In the data rows, the value 500 means zero.
Here are some points, each followed by its number:
c(514, 471, 467, 465, 443, 473, 413, 526, 421, 560, 508, 577, 401, 513,
  641, 526) 0
c(691, 656, 777, 378, 590, 582, 403, 497, 429, 555, 592, 557, 515, 494,
  525, 644) 1
c(630, 489, 461, 507, 420, 514, 622, 414, 515, 596, 689, 514, 423, 329,
  558, 694) 2
c(527, 550, 548, 395, 388, 560, 526, 326, 547, 418, 512, 448, 760, 509,
  426, 517) 3
c(497, 495, 354, 636, 464, 508, 463, 436, 410, 522, 492, 507, 427, 516,
  469, 487) 4
c(285, 359, 492, 409, 560, 516, 356, 428, 239, 595, 364, 582, 269, 508,
  536, 387) 5
c(537, 688, 516, 568, 553, 635, 532, 466, 420, 473, 573, 558, 704, 393,
  353, 453) 6
c(504, 468, 470, 544, 570, 485, 485, 387, 526, 461, 510, 499, 612, 590,
  476, 415) 7
c(401, 354, 585, 487, 411, 480, 493, 588, 506, 475, 440, 601, 419, 573,
  694, 650) 8
c(466, 465, 303, 457, 369, 466, 721, 559, 452, 642, 478, 419, 223, 512,
  609, 530) 9
c(338, 267, 638, 420, 487, 489, 338, 628, 651, 446, 569, 469, 478, 642,
  706, 496) 10
c(566, 351, 719, 437, 474, 560, 294, 397, 445, 700, 257, 375, 524, 811,
  467, 426) 11
c(638, 618, 618, 372, 441, 577, 477, 577, 665, 321, 609, 639, 644, 277,
  416, 672) 12
c(614, 623, 480, 363, 408, 496, 561, 535, 526, 555, 721, 375, 651, 445,
  505, 415) 13
c(561, 727, 423, 480, 606, 414, 692, 378, 618, 683, 855, 247, 685, 344,
  628, 341) 14
c(506, 414, 497, 528, 507, 509, 513, 484, 469, 551, 456, 413, 486, 498,
  513, 490) 15
c(736, 380, 634, 402, 532, 428, 569, 587, 530, 493, 737, 146, 843, 604,
  459, 311) 16
c(522, 657, 612, 389, 518, 503, 388, 668, 576, 536, 487, 490, 499, 509,
  461, 450) 17
c(534, 542, 609, 370, 414, 596, 572, 513, 390, 574, 707, 558, 379, 520,
  638, 401) 18
c(549, 479, 443, 595, 381, 529, 630, 578, 426, 322, 451, 436, 512, 487,
  617, 520) 19
c(497, 502, 545, 410, 393, 502, 519, 519, 372, 506, 388, 730, 465, 430,
  563, 564) 20
c(528, 323, 503, 396, 469, 614, 485, 430, 565, 528, 458, 601, 675, 470,
  387, 407) 21
c(597, 659, 476, 551, 948, 446, 625, 479, 728, 377, 599, 344, 854, 797,
  384, 217) 22
c(574, 575, 554, 499, 363, 533, 470, 488, 548, 601, 499, 470, 548, 395,
  366, 623) 23
c(526, 457, 468, 504, 546, 543, 469, 386, 452, 448, 489, 542, 548, 463,
  532, 470) 24
c(503, 394, 485, 421, 383, 519, 503, 504, 475, 597, 492, 520, 553, 474,
  524, 428) 25
c(466, 548, 436, 500, 506, 453, 472, 570, 504, 538, 468, 551, 456, 413,
  570, 530) 26
c(643, 550, 538, 510, 688, 407, 461, 305, 460, 297, 789, 386, 425, 524,
  412, 464) 27
c(518, 518, 392, 452, 423, 531, 571, 581, 485, 645, 477, 464, 330, 620,
  567, 498) 28
c(503, 426, 491, 475, 550, 509, 528, 564, 446, 413, 335, 488, 445, 391,
  590, 534) 29
c(481, 434, 267, 524, 481, 482, 510, 440, 413, 490, 564, 580, 463, 365,
  579, 325) 30
c(488, 368, 445, 472, 518, 539, 443, 369, 505, 407, 474, 434, 645, 506,
  500, 172) 31
c(388, 520, 242, 602, 658, 436, 552, 383, 417, 401, 684, 280, 291, 822,
  706, 376) 32
c(508, 538, 436, 514, 500, 547, 542, 397, 527, 570, 694, 663, 548, 384,
  519, 555) 33
c(500, 562, 566, 513, 514, 455, 545, 551, 457, 625, 380, 434, 471, 580,
  426, 494) 34
c(353, 443, 319, 616, 746, 499, 496, 512, 508, 353, 432, 549, 500, 387,
  535, 681) 35
c(487, 424, 483, 484, 427, 449, 479, 617, 508, 504, 440, 503, 487, 476,
  548, 599) 36
c(534, 429, 522, 762, 695, 597, 357, 125, 416, 171, 555, 437, 547, 649,
  708, 0) 37
c(264, 418, 413, 362, 518, 538, 420, 514, 313, 524, 394, 533, 259, 410,
  628, 329) 38
c(573, 472, 593, 507, 514, 529, 514, 316, 578, 402, 565, 430, 553, 494,
  467, 376) 39
c(452, 466, 310, 619, 642, 424, 458, 315, 450, 521, 610, 576, 763, 435,
  764, 382) 40
c(486, 598, 476, 576, 505, 389, 502, 498, 531, 552, 405, 280, 425, 518,
  380, 515) 41
c(516, 478, 598, 545, 480, 534, 452, 407, 423, 507, 342, 520, 524, 504,
  450, 442) 42
c(475, 531, 504, 537, 532, 508, 560, 440, 492, 538, 481, 465, 405, 600,
  495, 477) 43
c(628, 504, 355, 610, 533, 450, 456, 569, 426, 534, 408, 472, 476, 523,
  675, 520) 44
c(490, 467, 487, 454, 445, 564, 524, 447, 403, 518, 469, 497, 428, 605,
  602, 401) 45
c(580, 594, 348, 675, 424, 397, 440, 576, 457, 652, 348, 484, 526, 522,
  525, 675) 46
c(436, 499, 488, 451, 389, 635, 538, 606, 530, 629, 497, 675, 360, 380,
  646, 673) 47
c(356, 570, 517, 300, 580, 651, 740, 484, 725, 398, 765, 723, 340, 490,
  480, 271) 48
c(374, 365, 448, 543, 444, 596, 350, 382, 435, 577, 654, 532, 441, 641,
  384, 568) 49
c(511, 491, 469, 398, 452, 432, 405, 640, 433, 541, 301, 633, 491, 253,
  575, 624) 50
c(464, 411, 414, 658, 486, 461, 475, 386, 534, 492, 486, 517, 620, 551,
  432, 587) 51
c(564, 544, 531, 595, 680, 461, 465, 420, 565, 624, 474, 477, 544, 580,
  265, 479) 52
c(601, 273, 525, 370, 375, 593, 394, 503, 631, 575, 467, 663, 555, 352,
  493, 559) 53
c(478, 497, 450, 423, 506, 440, 479, 606, 508, 464, 445, 587, 430, 520,
  602, 545) 54
c(657, 599, 516, 579, 315, 596, 612, 567, 357, 714, 325, 430, 504, 539,
  389, 546) 55
c(419, 409, 439, 440, 692, 527, 463, 592, 458, 408, 371, 424, 422, 503,
  571, 435) 56
c(445, 541, 512, 573, 615, 536, 542, 531, 462, 535, 456, 403, 445, 582,
  455, 368) 57
c(479, 438, 421, 535, 455, 469, 433, 288, 481, 321, 606, 594, 508, 447,
  596, 455) 58
c(640, 458, 657, 424, 465, 422, 351, 564, 510, 474, 294, 271, 820, 314,
  529, 622) 59
c(425, 620, 507, 492, 530, 403, 451, 512, 446, 576, 323, 450, 540, 598,
  457, 449) 60
c(476, 313, 667, 483, 510, 471, 487, 415, 394, 489, 627, 659, 532, 366,
  508, 322) 61
c(515, 685, 432, 489, 295, 721, 609, 501, 585, 649, 661, 467, 301, 450,
  515, 636) 62
c(549, 563, 555, 563, 498, 648, 562, 370, 447, 442, 563, 615, 445, 428,
  431, 429) 63
c(348, 311, 637, 438, 597, 462, 423, 603, 422, 588, 453, 475, 556, 605,
  418, 434) 64
c(732, 586, 281, 701, 576, 410, 470, 486, 525, 404, 405, 325, 538, 525,
  460, 501) 65
c(360, 515, 435, 421, 685, 507, 535, 515, 634, 611, 619, 486, 367, 534,
  430, 362) 66
c(376, 591, 674, 301, 488, 544, 507, 720, 622, 668, 386, 294, 460, 411,
  460, 571) 67
c(440, 485, 619, 671, 719, 562, 454, 510, 655, 421, 470, 486, 491, 400,
  437, 449) 68
c(443, 406, 548, 551, 797, 610, 371, 348, 404, 260, 515, 513, 415, 465,
  590, 542) 69
c(552, 656, 595, 510, 509, 384, 490, 476, 637, 627, 511, 393, 661, 332,
  317, 502) 70
c(613, 618, 602, 576, 376, 603, 688, 434, 601, 667, 589, 462, 433, 412,
  401, 565) 71
c(400, 527, 488, 391, 593, 476, 453, 559, 599, 395, 432, 376, 623, 537,
  371, 341) 72
c(436, 489, 415, 546, 786, 466, 478, 371, 579, 463, 584, 394, 677, 564,
  527, 531) 73
c(421, 551, 430, 728, 421, 535, 429, 344, 372, 616, 330, 677, 450, 242,
  775, 847) 74
c(519, 476, 464, 448, 495, 571, 360, 433, 533, 412, 502, 543, 529, 518,
  579, 421) 75
c(489, 581, 533, 521, 521, 469, 474, 504, 470, 603, 468, 364, 474, 551,
  435, 492) 76
c(478, 547, 590, 439, 465, 468, 540, 556, 549, 430, 627, 507, 513, 484,
  515, 444) 77
c(298, 228, 445, 457, 384, 432, 615, 508, 777, 488, 714, 601, 571, 594,
  635, 367) 78
c(427, 568, 473, 433, 312, 445, 498, 574, 438, 556, 415, 313, 501, 718,
  555, 409) 79
c(518, 514, 374, 364, 351, 403, 464, 526, 481, 644, 546, 458, 457, 425,
  547, 458) 80
c(266, 586, 214, 502, 608, 422, 455, 637, 485, 410, 441, 328, 256, 520,
  576, 503) 81
c(522, 490, 252, 578, 691, 389, 463, 457, 354, 393, 348, 401, 487, 524,
  634, 550) 82
c(657, 584, 469, 306, 443, 658, 570, 499, 549, 734, 564, 354, 431, 590,
  545, 654) 83
c(316, 400, 466, 376, 632, 667, 560, 558, 489, 351, 267, 568, 431, 477,
  409, 527) 84
c(516, 730, 647, 355, 527, 524, 538, 766, 535, 652, 653, 516, 185, 495,
  662, 645) 85
c(494, 585, 443, 506, 609, 449, 445, 519, 596, 392, 481, 594, 365, 368,
  457, 605) 86
c(462, 442, 391, 559, 521, 448, 508, 508, 459, 460, 429, 489, 403, 523,
  428, 582) 87
c(424, 588, 494, 474, 442, 622, 643, 261, 444, 431, 880, 523, 537, 629,
  432, 180) 88
c(443, 648, 440, 305, 450, 477, 557, 677, 410, 506, 433, 310, 504, 654,
  532, 385) 89
c(457, 552, 485, 641, 618, 343, 444, 793, 494, 561, 243, 420, 224, 494,
  594, 803) 90
c(570, 576, 634, 472, 425, 341, 437, 708, 264, 556, 456, 354, 313, 831,
  520, 482) 91
New points follow, each followed by the numbers of its five nearest points above by angle, nearest first.
c(564, 533, 504, 515, 449, 563, 595, 473, 493, 500, 572, 461, 512, 491,
  472, 461) -> 71 13 88 63 14
c(386, 598, 347, 517, 629, 472, 568, 606, 535, 553, 387, 505, 277, 475,
  558, 525) -> 81 90 26 9 54
c(479, 552, 506, 504, 470, 449, 470, 636, 521, 590, 605, 555, 472, 485,
  563, 562) -> 85 26 47 0 54
c(426, 301, 471, 416, 459, 302, 441, 480, 359, 537, 421, 532, 491, 555,
  540, 395) -> 5 64 38 25 0
c(457, 722, 576, 465, 614, 587, 720, 217, 633, 393, 824, 403, 438, 722,
  539, 267) -> 88 48 39 27 14
c(542, 477, 684, 366, 643, 593, 559, 460, 520, 418, 679, 389, 428, 525,
  582, 510) -> 27 18 1 77 39
c(507, 458, 468, 505, 534, 514, 477, 516, 506, 528, 562, 514, 563, 516,
  533, 432) -> 40 31 7 78 16
c(518, 503, 534, 524, 453, 544, 447, 465, 529, 438, 510, 519, 507, 467,
  525, 462) -> 75 58 39 37 63
c(326, 390, 509, 554, 582, 537, 465, 425, 508, 255, 455, 562, 527, 607,
  547, 448) -> 69 37 58 7 84
c(508, 554, 433, 484, 597, 496, 558, 468, 479, 565, 486, 429, 504, 525,
  466, 518) -> 76 52 41 73 57
c(433, 547, 408, 495, 734, 453, 408, 590, 607, 298, 414, 484, 609, 494,
  548, 508) -> 35 56 73 72 82
c(391, 587, 436, 434, 436, 410, 582, 718, 520, 617, 580, 485, 426, 461,
  539, 490) -> 85 26 80 9 28
c(433, 444, 373, 503, 491, 554, 421, 455, 481, 467, 456, 581, 511, 468,
  529, 416) -> 30 75 24 38 31
c(591, 532, 495, 466, 600, 537, 600, 413, 579, 445, 615, 480, 632, 587,
  368, 461) -> 22 7 39 3 16
c(308, 310, 390, 483, 450, 537, 482, 527, 595, 416, 531, 572, 600, 628,
  512, 410) -> 78 10 31 21 7
c(392, 502, 498, 388, 633, 602, 353, 639, 492, 590, 419, 605, 238, 273,
  390, 671) -> 86 50 47 26 90
c(459, 349, 555, 422, 576, 491, 442, 563, 429, 275, 408, 583, 591, 596,
  487, 542) -> 84 56 64 69 29
c(398, 416, 560, 427, 375, 522, 544, 479, 529, 473, 540, 564, 504, 647,
  555, 383) -> 78 45 10 88 25
c(512, 651, 304, 536, 449, 406, 556, 455, 462, 354, 392, 376, 601, 682,
  412, 435) -> 65 79 60 89 41
c(547, 491, 624, 451, 563, 479, 423, 494, 414, 584, 364, 302, 463, 736,
  563, 459) -> 11 91 76 34 79
c(536, 582, 347, 450, 403, 615, 498, 535, 631, 377, 466, 620, 482, 185,
  517, 644) -> 12 86 50 47 26
c(465, 507, 517, 407, 358, 439, 509, 458, 589, 544, 566, 408, 415, 486,
  502, 427) -> 80 79 13 77 9
c(602, 400, 498, 618, 580, 586, 519, 428, 451, 552, 523, 442, 484, 490,
  425, 459) -> 15 52 4 63 39
c(442, 541, 434, 645, 547, 457, 453, 546, 516, 533, 453, 583, 505, 570,
  583, 464) -> 44 46 26 40 4
c(505, 457, 483, 532, 490, 479, 477, 379, 427, 520, 383, 562, 511, 555,
  551, 494) -> 42 24 45 5 11
c(525, 565, 650, 469, 435, 419, 546, 278, 641, 533, 643, 573, 501, 482,
  526, 681) -> 2 33 71 1 12
c(510, 560, 472, 616, 396, 706, 686, 222, 459, 509, 736, 343, 603, 541,
  380, 282) -> 88 39 63 14 6
c(499, 346, 324, 435, 559, 555, 626, 380, 528, 346, 707, 411, 401, 532,
  790, 392) -> 32 58 30 78 37
c(499, 398, 583, 578, 602, 389, 369, 554, 525, 408, 560, 572, 473, 565,
  552, 617) -> 10 8 69 90 35
c(420, 510, 411, 570, 726, 474, 511, 476, 517, 536, 367, 479, 450, 492,
  492, 517) -> 35 82 56 81 57
c(453, 641, 516, 547, 416, 513, 542, 427, 545, 381, 420, 485, 558, 490,
  400, 523) -> 3 6 23 70 41
c(571, 433, 569, 421, 605, 540, 487, 456, 627, 599, 516, 445, 528, 430,
  525, 495) -> 53 70 83 14 21
c(555, 499, 389, 541, 569, 514, 532, 457, 442, 478, 544, 474, 520, 513,
  448, 444) -> 65 4 7 27 30
c(193, 692, 520, 466, 627, 498, 534, 599, 600, 353, 576, 444, 414, 678,
  530, 615) -> 81 32 66 85 48
c(470, 509, 488, 537, 572, 522, 588, 541, 546, 566, 408, 396, 393, 595,
  470, 634) -> 90 43 34 41 87
c(451, 440, 468, 525, 489, 695, 474, 258, 457, 357, 469, 493, 491, 572,
  640, 303) -> 37 24 75 31 45
c(416, 522, 607, 467, 612, 537, 547, 472, 568, 588, 613, 513, 456, 521,
  462, 539) -> 66 48 85 1 71
c(488, 536, 374, 634, 700, 457, 516, 520, 385, 468, 393, 401, 421, 564,
  642, 494) -> 82 44 32 81 56
c(476, 489, 432, 471, 504, 565, 519, 471, 404, 546, 582, 566, 480, 434,
  510, 458) -> 30 33 18 63 38
c(512, 546, 411, 399, 497, 420, 468, 658, 409, 526, 337, 349, 456, 436,
  497, 448) -> 89 81 60 56 29
c(460, 618, 350, 765, 460, 523, 430, 432, 508, 256, 569, 354, 640, 640,
  432, 487) -> 65 51 7 37 32
c(492, 448, 690, 416, 521, 534, 380, 616, 553, 744, 345, 552, 489, 612,
  402, 320) -> 11 64 34 17 60
c(598, 581, 694, 507, 419, 574, 629, 521, 533, 644, 616, 596, 470, 454,
  506, 547) -> 71 18 1 62 2
c(552, 532, 663, 547, 667, 555, 522, 666, 486, 437, 473, 315, 427, 742,
  399, 372) -> 57 91 22 34 76
c(390, 502, 412, 578, 469, 536, 497, 511, 361, 666, 277, 769, 440, 128,
  332, 545) -> 50 20 74 26 47
c(539, 560, 567, 465, 483, 460, 606, 553, 656, 406, 523, 380, 365, 412,
  541, 401) -> 77 48 85 67 14
c(592, 616, 359, 534, 411, 545, 564, 560, 475, 592, 501, 534, 328, 451,
  375, 785) -> 62 2 46 23 47
c(618, 457, 585, 581, 443, 594, 598, 432, 507, 555, 559, 270, 494, 627,
  492, 454) -> 16 15 39 71 43
c(206, 195, 319, 651, 761, 404, 503, 475, 437, 537, 659, 532, 705, 713,
  446, 242) -> 7 73 64 40 31
c(372, 437, 583, 611, 551, 423, 397, 529, 447, 454, 403, 533, 387, 555,
  496, 402) -> 5 64 38 56 57
c(433, 819, 546, 371, 327, 542, 797, 85, 480, 516, 999, 645, 768, 664,
  322, 286) -> 88 3 13 33 14
c(507, 883, 531, 416, 537, 362, 568, 535, 491, 449, 622, 401, 482, 466,
  429, 715) -> 85 70 1 12 41
c(459, 421, 510, 483, 533, 487, 434, 481, 493, 482, 465, 562, 432, 477,
  483, 537) -> 5 69 84 38 87
c(565, 485, 618, 487, 442, 602, 636, 497, 546, 475, 525, 486, 463, 554,
  565, 594) -> 71 83 62 2 18
c(491, 466, 525, 383, 443, 442, 509, 447, 599, 510, 646, 593, 584, 573,
  567, 476) -> 78 77 48 88 33
c(493, 593, 425, 372, 186, 452, 453, 536, 371, 501, 236, 544, 539, 600,
  389, 389) -> 79 60 55 89 20
c(590, 575, 526, 630, 456, 532, 612, 390, 515, 528, 711, 383, 590, 583,
  442, 406) -> 88 14 39 13 16
c(463, 542, 597, 538, 542, 465, 495, 330, 501, 522, 651, 412, 553, 590,
  405, 277) -> 88 39 7 37 27
c(714, 457, 516, 591, 363, 469, 560, 532, 492, 539, 457, 491, 566, 486,
  413, 586) -> 55 23 46 71 65
c(294, 485, 469, 657, 552, 282, 484, 642, 483, 583, 274, 613, 418, 468,
  496, 667) -> 90 26 87 46 36
c(533, 535, 519, 422, 432, 510, 518, 537, 649, 520, 545, 543, 588, 460,
  475, 565) -> 12 23 53 70 13
c(411, 392, 341, 532, 622, 477, 531, 551, 516, 533, 485, 612, 462, 395,
  558, 507) -> 35 26 30 56 54
c(483, 638, 483, 462, 357, 606, 676, 207, 520, 374, 871, 463, 641, 561,
  405, 343) -> 88 39 3 13 14
c(433, 511, 347, 401, 491, 511, 583, 526, 380, 498, 464, 327, 478, 631,
  505, 323) -> 89 79 45 32 57
c(386, 675, 381, 500, 448, 449, 512, 569, 517, 600, 541, 423, 445, 547,
  507, 547) -> 81 28 89 62 79
c(694, 530, 999, 68, 116, 843, 348, 580, 384, 966, 471, 681, 651, 514,
  352, 67) -> 25 18 21 11 17
c(430, 431, 373, 348, 492, 386, 340, 668, 433, 799, 423, 381, 563, 268,
  415, 525) -> 80 50 67 26 25
c(568, 447, 533, 475, 555, 354, 461, 362, 646, 302, 591, 792, 614, 290,
  398, 501) -> 12 58 33 86 61
c(408, 355, 466, 436, 548, 375, 471, 529, 441, 523, 543, 493, 166, 391,
  704, 504) -> 38 0 5 9 54
c(555, 589, 527, 409, 153, 531, 507, 560, 516, 598, 384, 600, 510, 376,
  329, 581) -> 23 55 20 53 50
c(474, 537, 489, 510, 583, 564, 566, 347, 478, 450, 556, 416, 493, 654,
  591, 415) -> 32 37 43 88 7
c(518, 381, 543, 359, 480, 457, 449, 485, 505, 433, 453, 588, 523, 347,
  496, 466) -> 53 61 50 21 20
c(640, 626, 455, 451, 454, 442, 369, 499, 489, 371, 467, 275, 737, 431,
  372, 425) -> 59 3 72 16 70
c(638, 458, 428, 498, 363, 569, 600, 451, 463, 645, 705, 606, 385, 289,
  738, 656) -> 2 47 33 62 74
c(429, 526, 428, 473, 904, 355, 423, 879, 220, 273, 252, 257, 394, 961,
  701, 549) -> 56 91 82 81 89
c(354, 423, 625, 492, 514, 566, 450, 449, 441, 519, 483, 555, 391, 434,
  434, 531) -> 5 38 84 49 61
c(746, 398, 557, 556, 453, 482, 557, 550, 484, 350, 393, 543, 704, 472,
  507, 657) -> 59 19 12 3 36
c(605, 518, 448, 671, 455, 532, 543, 578, 423, 479, 418, 614, 437, 412,
  681, 765) -> 74 44 46 47 90
c(558, 381, 478, 571, 411, 558, 619, 481, 430, 514, 426, 561, 442, 408,
  372, 413) -> 63 55 42 21 25
c(308, 190, 476, 553, 621, 349, 247, 948, 309, 613, 302, 570, 258, 765,
  872, 709) -> 8 90 54 36 0
c(473, 563, 419, 502, 572, 370, 429, 544, 470, 416, 508, 358, 558, 411,
  585, 564) -> 82 81 35 59 65
c(555, 496, 643, 591, 207, 495, 655, 700, 585, 695, 503, 561, 523, 596,
  539, 478) -> 55 71 28 25 79
c(395, 452, 482, 508, 439, 467, 495, 380, 569, 267, 534, 772, 534, 415,
  519, 472) -> 58 24 61 75 78
c(520, 716, 731, 463, 545, 652, 782, 345, 632, 692, 621, 367, 558, 366,
  296, 608) -> 71 70 23 14 62
c(479, 614, 465, 468, 602, 429, 493, 514, 426, 496, 571, 354, 515, 610,
  400, 329) -> 57 22 76 89 72
c(454, 579, 506, 802, 514, 380, 445, 358, 507, 469, 417, 376, 673, 436,
  304, 480) -> 51 70 52 41 65
c(500, 588, 468, 514, 515, 569, 495, 538, 435, 395, 399, 460, 643, 406,
  395, 463) -> 6 72 59 3 42
c(434, 279, 343, 567, 579, 497, 366, 622, 567, 460, 279, 444, 507, 607,
  543, 501) -> 56 87 82 36 35
c(634, 564, 510, 470, 393, 495, 579, 461, 537, 485, 591, 492, 583, 418,
  452, 533) -> 13 12 23 71 2
c(387, 483, 490, 473, 446, 542, 548, 565, 482, 504, 363, 556, 420, 493,
  492, 480) -> 84 38 20 5 29
c(498, 621, 437, 581, 503, 481, 496, 545, 506, 532, 395, 397, 546, 589,
  500, 564) -> 46 41 60 76 65
c(627, 625, 574, 473, 418, 537, 405, 559, 486, 573, 447, 514, 550, 425,
  410, 623) -> 23 1 55 12 70
c(512, 597, 537, 350, 595, 536, 260, 880, 378, 570, 384, 553, 271, 341,
  335, 520) -> 17 50 90 67 85
c(474, 583, 507, 430, 298, 573, 488, 504, 359, 484, 408, 693, 378, 396,
  538, 575) -> 20 47 50 74 0
c(488, 455, 611, 519, 698, 604, 472, 481, 596, 547, 592, 420, 510, 688,
  581, 405) -> 22 73 57 66 10
c(443, 503, 500, 534, 597, 458, 534, 545, 457, 583, 445, 348, 494, 685,
  530, 383) -> 57 76 79 34 43
c(594, 504, 544, 507, 309, 313, 426, 734, 498, 539, 454, 493, 508, 450,
  492, 576) -> 36 50 46 90 59
c(404, 583, 290, 593, 725, 372, 511, 589, 429, 484, 398, 426, 374, 643,
  521, 411) -> 81 82 32 57 56
c(443, 507, 537, 379, 378, 444, 472, 869, 452, 622, 364, 502, 458, 486,
  482, 736) -> 36 90 67 50 54
c(546, 433, 571, 510, 680, 527, 498, 563, 597, 317, 464, 515, 557, 411,
  568, 556) -> 68 69 35 29 12
c(482, 579, 454, 557, 578, 613, 532, 439, 501, 561, 353, 664, 417, 412,
  610, 522) -> 74 47 26 20 50
c(484, 429, 351, 737, 623, 539, 516, 513, 350, 635, 376, 197, 388, 407,
  701, 549) -> 15 44 82 90 81
c(494, 646, 454, 386, 421, 444, 565, 675, 586, 587, 542, 488, 268, 417,
  539, 648) -> 85 62 47 9 26
c(514, 456, 484, 561, 601, 454, 490, 456, 549, 403, 478, 504, 473, 450,
  473, 560) -> 35 86 69 68 87
c(492, 657, 447, 656, 491, 550, 540, 568, 438, 559, 349, 612, 356, 295,
  425, 771) -> 74 90 86 46 26
c(441, 593, 487, 524, 571, 549, 541, 502, 463, 598, 523, 426, 396, 513,
  564, 411) -> 57 43 66 32 28
c(538, 578, 537, 330, 447, 473, 524, 632, 419, 498, 418, 617, 481, 547,
  470, 432) -> 20 89 17 54 91
c(462, 565, 501, 481, 504, 556, 635, 442, 471, 348, 573, 540, 432, 496,
  581, 449) -> 48 88 63 18 58
c(507, 516, 625, 561, 592, 574, 464, 431, 553, 503, 644, 410, 405, 591,
  469, 490) -> 27 43 39 68 88
c(570, 479, 692, 190, 163, 722, 428, 521, 299, 642, 400, 732, 581, 344,
  253, 340) -> 25 21 20 53 23
c(526, 455, 476, 549, 617, 514, 520, 437, 578, 415, 543, 456, 492, 541,
  528, 484) -> 73 22 37 27 69
c(562, 468, 367, 441, 440, 516, 562, 450, 509, 571, 422, 611, 412, 356,
  421, 472) -> 30 53 50 80 20
c(582, 567, 491, 588, 571, 594, 513, 479, 570, 493, 506, 379, 566, 684,
  458, 504) -> 22 52 65 7 73
c(550, 571, 692, 481, 636, 603, 555, 435, 610, 435, 617, 400, 473, 707,
  500, 474) -> 22 39 27 43 1
c(533, 406, 384, 694, 445, 393, 438, 473, 469, 367, 485, 579, 624, 696,
  633, 603) -> 51 44 82 40 58
c(460, 486, 500, 499, 253, 517, 573, 486, 386, 521, 505, 537, 627, 559,
  449, 379) -> 25 79 88 3 55
c(513, 561, 498, 607, 579, 516, 397, 413, 635, 482, 446, 418, 556, 531,
  599, 711) -> 73 74 51 35 46
c(507, 650, 385, 348, 132, 556, 969, 42, 569, 541, 999, 595, 424, 755,
  397, 109) -> 88 48 18 13 63
c(474, 641, 382, 488, 414, 555, 507, 484, 462, 683, 627, 460, 321, 470,
  514, 552) -> 62 28 9 83 80
c(481, 604, 660, 511, 778, 463, 676, 499, 619, 527, 677, 331, 723, 614,
  410, 398) -> 22 16 73 14 52
c(551, 521, 701, 516, 702, 526, 494, 522, 525, 497, 613, 333, 466, 701,
  604, 465) -> 22 57 16 27 32
c(417, 352, 463, 538, 630, 498, 379, 460, 537, 578, 446, 558, 426, 567,
  527, 514) -> 5 64 49 56 10
c(511, 528, 576, 436, 574, 517, 482, 477, 474, 552, 445, 476, 454, 566,
  528, 463) -> 11 34 43 57 60
c(523, 529, 507, 522, 271, 607, 567, 579, 569, 575, 534, 642, 486, 623,
  509, 554) -> 62 47 28 71 55
c(549, 545, 402, 535, 432, 553, 549, 558, 425, 527, 369, 383, 401, 474,
  447, 562) -> 55 9 41 46 87
c(565, 496, 566, 476, 521, 506, 553, 494, 565, 469, 565, 482, 498, 463,
  452, 434) -> 39 77 16 48 27
c(485, 528, 580, 486, 485, 515, 510, 492, 524, 459, 505, 503, 395, 517,
  430, 471) -> 48 63 43 77 17
c(669, 478, 594, 574, 423, 483, 447, 444, 501, 529, 484, 390, 654, 506,
  453, 526) -> 59 16 23 3 70
c(538, 515, 920, 193, 0, 738, 390, 264, 504, 512, 611, 624, 759, 412,
  387, 462) -> 3 21 23 53 25
c(505, 547, 564, 561, 642, 278, 406, 792, 271, 608, 544, 512, 978, 427,
  692, 667) -> 59 40 46 50 44
c(613, 398, 434, 605, 263, 582, 293, 402, 455, 588, 580, 670, 597, 399,
  346, 484) -> 53 21 23 49 25
c(295, 353, 683, 404, 799, 581, 300, 575, 570, 675, 549, 319, 354, 667,
  427, 614) -> 64 10 66 67 11
c(600, 561, 586, 374, 444, 556, 526, 539, 495, 488, 547, 400, 513, 427,
  426, 467) -> 13 16 23 12 17
c(491, 532, 493, 518, 504, 461, 489, 537, 443, 444, 446, 515, 539, 519,
  484, 488) -> 60 82 19 89 72
c(469, 529, 519, 469, 543, 504, 489, 497, 492, 495, 481, 481, 451, 524,
  498, 452) -> 57 66 56 38 43
c(664, 578, 515, 460, 426, 521, 495, 573, 571, 561, 493, 511, 519, 412,
  481, 687) -> 23 12 2 83 71
c(362, 559, 454, 517, 672, 488, 531, 527, 589, 583, 549, 407, 343, 556,
  437, 412) -> 66 57 43 81 32
c(432, 473, 589, 512, 547, 455, 463, 501, 657, 561, 514, 642, 576, 217,
  427, 655) -> 12 53 70 86 50
c(603, 581, 444, 522, 549, 431, 471, 581, 544, 588, 519, 440, 484, 564,
  477, 624) -> 46 90 83 65 76
c(474, 469, 420, 569, 411, 314, 535, 558, 515, 690, 461, 524, 494, 586,
  382, 579) -> 46 34 87 41 55
c(360, 541, 410, 439, 477, 535, 571, 548, 472, 479, 598, 524, 446, 565,
  633, 460) -> 32 18 48 81 9
c(381, 464, 486, 524, 418, 407, 506, 799, 727, 618, 226, 467, 326, 630,
  425, 611) -> 90 36 67 34 28
c(506, 536, 573, 505, 630, 545, 501, 557, 575, 576, 489, 536, 622, 307,
  452, 485) -> 70 68 6 12 59
c(631, 166, 612, 362, 533, 543, 581, 346, 398, 473, 635, 546, 445, 392,
  512, 340) -> 61 39 21 24 25
c(476, 447, 428, 527, 522, 544, 571, 410, 369, 476, 643, 469, 456, 522,
  548, 375) -> 88 32 30 37 45
c(534, 490, 400, 603, 468, 477, 498, 386, 556, 388, 537, 581, 501, 453,
  547, 543) -> 58 51 24 33 40
c(78, 800, 220, 722, 999, 468, 553, 905, 640, 375, 506, 230, 16, 450,
  714, 503) -> 81 90 56 35 32
c(658, 534, 807, 409, 529, 580, 377, 442, 599, 626, 675, 261, 732, 642,
  266, 396) -> 16 70 39 52 3
c(779, 646, 585, 708, 576, 344, 488, 413, 793, 644, 711, 620, 949, 0,
  110, 668) -> 70 23 12 6 33
c(463, 553, 497, 546, 589, 517, 343, 434, 493, 216, 358, 489, 430, 555,
  509, 659) -> 69 35 86 82 87
c(507, 472, 620, 524, 375, 570, 459, 449, 512, 511, 565, 545, 572, 494,
  493, 490) -> 3 61 53 21 23
c(420, 288, 665, 542, 753, 486, 409, 402, 786, 591, 425, 562, 488, 298,
  378, 462) -> 68 52 53 21 66
c(515, 642, 611, 540, 632, 609, 524, 400, 533, 369, 251, 425, 275, 616,
  577, 554) -> 43 69 90 57 84
